In the data rows, 128 means zero.
Here are some points:
[125 146 212  83 120  35 142 194 188  56 120 175  48 118 159 156 121  98 144 105 133 198 135 113]
[141 113 104 150 138 170  88  85 110 188 162 129 159 151  83 108 121 164 109 156 133  96 149 157]
[ 86 165 117 148  75 124 200 159 158  82  60  29 174  57 196 119 179 105 143 155  85 172  92  68]
[126 120 179 107 102 128 198 170 147  63  83  50 133  98 169 132 162  98 113 146 108 159  74  88]
[145 118 109 129 147 203 101  57 102 180 158 117 174 158  82 108 112 154 110 158 112 103 146 170]
[129  67 201  97 130  47 129 190 179 148 114 171  81 115  92  92 145 171 121 141 146 146  99  53]
[140 108 164 114 148  88  67 122 142 135 166 203  53 163  59 114 120 162 118 116 162 124 192 177]
[108 146 227  77  94  57 111 189 215  92 112 155  40 120 114 101 141 141  93 150 101 201 179 113]
[138  79 123 144 130 127 141 140 115 179 110 121 172 114 113 106 140 148 125 139 143 100  73  71]
[120 143 116 153 119 130 139 130 133 118 128  65 177 105 165 129 168 117 164 146 119 158 114 139]
[155 129 126 151 108  92 158 197 138 118 100  62 178  94 213 159 171  74 162 120 131 162  66 109]
[137 122 150 111 130 144 122 109 147 139 135 105 135 125 105 111 144 144 115 155 110 136 132 122]
[104 150  73 164 115 169 159 114  88 121 106  61 205 101 182 126 169 104 156 142 122 115  91 134]
[ 94 168  96 147  99 148 160 139 109 109  98  87 177 104 193 127 148 106 145 149  99 140 107 133]
[141 111 121 124 155  82 134 164 142 101 138 129 103 125 136 153 153 113 139  97 167 116 100  84]
[126 154 107 155  91 103 158 138 164 133  86 121 129  91 148 126 104 112 142 103 114 140 127  73]
[118 121 172  75 145 114 114 138 126 128 125 235  66 171  93 124  70 141  83 118 114 127 167 133]
[122 132  92 153 109 140 145 136 116 120 128  82 134 119 151 128 140 114 150 111 144 107  95 127]
[136 116 150 122 154  95 101 135 145 110 145 178  76 152  76 125 138 166 111 131 141 121 175 133]
[120 138 131 135 103 117 172 136 138 137  97 107 181  96 177 121 124 103 178 134 105 156  74  86]
[165  94  85 156 143 157 157 106  91 170 118  87 213 104 147 147 136 103 142 117 148  95  60  90]
[146 109 122 137 163 137  54  82 108 158 180 191  92 174  54 120 106 162 114 113 166  93 197 202]
[122 134 164 120  90  67 142 184 181  98 107 128  53 109 137 113 127 128 145 103 123 161 130 109]
[165 166 142 129  90  95 164 148 173  95 101  77 144  93 190 143 165  91 176 131  98 170 108  98]
[124 174  87 162  97 124 156 150 143 132 107 103 169  92 204 167 107  96 158 135 101 169 111 115]
[123 127 201  75 102  73 144 170 186  94 108 187  30 126 110 123  87 143 109 125 102 166 151  98]
12 more points follow, each with its number after it:
[117 159 179  95 120  41 126 176 205 109 127 209  53 115 139 149  79 142 131 126 103 192 168  82] 0
[ 80 139 172 115 112  54 153 177 160  78 103 134 106 100 160 105 162 122 177 125 127 182 110 105] 1
[120 128  66 173 119 190 122  98  61 191 114 123 206 133 138 119 108 116 128 135 126  90 114 165] 2
[114 115 144 126 125  82 118 157 143 111 136 159  68 135 108 114 126 146 144 108 155 121 134 124] 3
[162 133  46 199 116 202 139  89  76 156 124  34 226 110 161 153 142  97 144 124 132 100  96 163] 4
[ 90 124 150 118 132 123 108 125 136 116 158 137  91 142  89  99 123 167 125 141 133 131 151 151] 5
[154 132  63 161 119 211 149  70  68 151 121 107 166 148 132 149  78 106 124  99 117  75 118 164] 6
[112 139 136 107 123  85 134 192 148  98 117 144  89 118 161 136 138 125 125 112 121 146 125  96] 7
[143 116 103 152 133 170  83  92  96 154 155 130 113 160  80 115 125 157 110 124 144  93 175 200] 8
[154 141  52 193 117 209 124  78  75 163 136  57 207 129 142 146 134 107 132 129 128  93 122 182] 9
[122 126 115  98 169 153  57  80 100 139 186 216  58 187  59 136  78 159  80 114 157  79 203 191] 10
[123 148 181  98  94  67 176 165 186  66  85 116  87  98 153 120 150 108 142 115 108 166 113  71] 11
Which three of these numbered points are nearest to each point below, ignoring the 2 directions in which the first points spread most? Their numbers follow each, nearest first.
[143 119 132 118 130 134 132 144 122 129 134 112 125 124 153 155 109 104 135 103 132 134 105 130] > 4 7 9
[111 144  82 151 116 144 144 153 100 121 115  91 158 112 178 142 141 102 136 119 125 115  98 123] > 7 10 3
[114 127 167 110  98  63 145 190 165 131  86 163 107  97 157 127 129 117 122 129 125 164 110  76] > 2 7 3
[158 128 145  99 138 105 124 116 149 114 127 150 102 134 112 124 134 133 133 107 124 118 149 105] > 11 7 3
[131 139 105 133 122 102 146 172 126 123 110 115 142 100 198 173 123  81 135  96 139 146  87  96] > 7 10 4
[ 95 157 163 107 101  95 152 176 159  80 104 120 109 109 170 127 145 123 127 151  96 174 132 123] > 5 8 7
Now 12 new points, numbered from 0 again:
[115 119 165 117 110  83 137 176 149 140  91 164 114 111 137 117 125 122 121 133 124 150 119  97] 0
[130 171  34 167 121 215 144  71  64 134 109  68 197 122 173 135 139  95 148 117 100  91 124 159] 1
[128 123 215  75 119  71 138 164 207 105 117 129  81 115 112  99 152 148 121 151 103 188 136  81] 2
[108 146  46 178 124 234 125  50  43 176 142  90 229 136 150 146 104  87 121 139 141  83 104 183] 3
[109 170  97 159  76 144 203 155 122  69  71   6 187  75 220 126 202  71 158 132 108 140  65  95] 4
[115 118 164  98 153 132  83  99 119 143 170 191  97 164  82 128  92 141 100 136 149 122 159 164] 5
[187 101  61 174 165 191 125  93  75 153 159  20 226 124 150 165 176 100 158 111 158  91  75 155] 6
[113 128 178  96 126  95  91 169 157 112 150 147  60 142 113 119 128 147 108 127 129 155 163 160] 7
[ 88 136 168 100 126  88 141 157 150  84 116 150  93 125 124 105 156 143 130 140 119 154 140 114] 8
[110 147 163 106 117  97 151 151 155  68 108 109 100 119 139 112 174 118 131 135 120 151 126 116] 9
[121 141  39 166 141 192 122 103  53 157 132 107 201 135 167 149 118 109 134 111 128  79 109 154] 10
[123 115 154  93 145 121 125 124 115 125 127 205  83 167 101 117  83 143 114 112 123 116 145 134] 11
The same question for these:
[145 147  24 188 125 233 145  34  48 160 127  70 218 136 141 134 131  97 148 117 133  58 111 174] > 1 4 3
[105 139 150 120 115  82 154 185 155 101  96 133 119  95 165 141 133 109 115 125 121 163 111  78] > 0 5 10
[132 127 148 104 168 131  87  88 103 123 170 219  80 176  83 150  72 134 115 102 157 115 181 194] > 3 10 5
[146 104 167  95 162 164  66  53 132 179 177 181 104 185  20  88  95 191  90 153 119 110 202 178] > 2 9 8
[ 94 150 184 108 101  76 160 180 173  80 100 121 106  99 165 127 135  96 120 132 123 184 110  86] > 5 8 0
[108 113 144 100 174 136  68  76 103 140 172 219  86 181  44 103 105 185 106 138 147  96 195 176] > 8 9 5
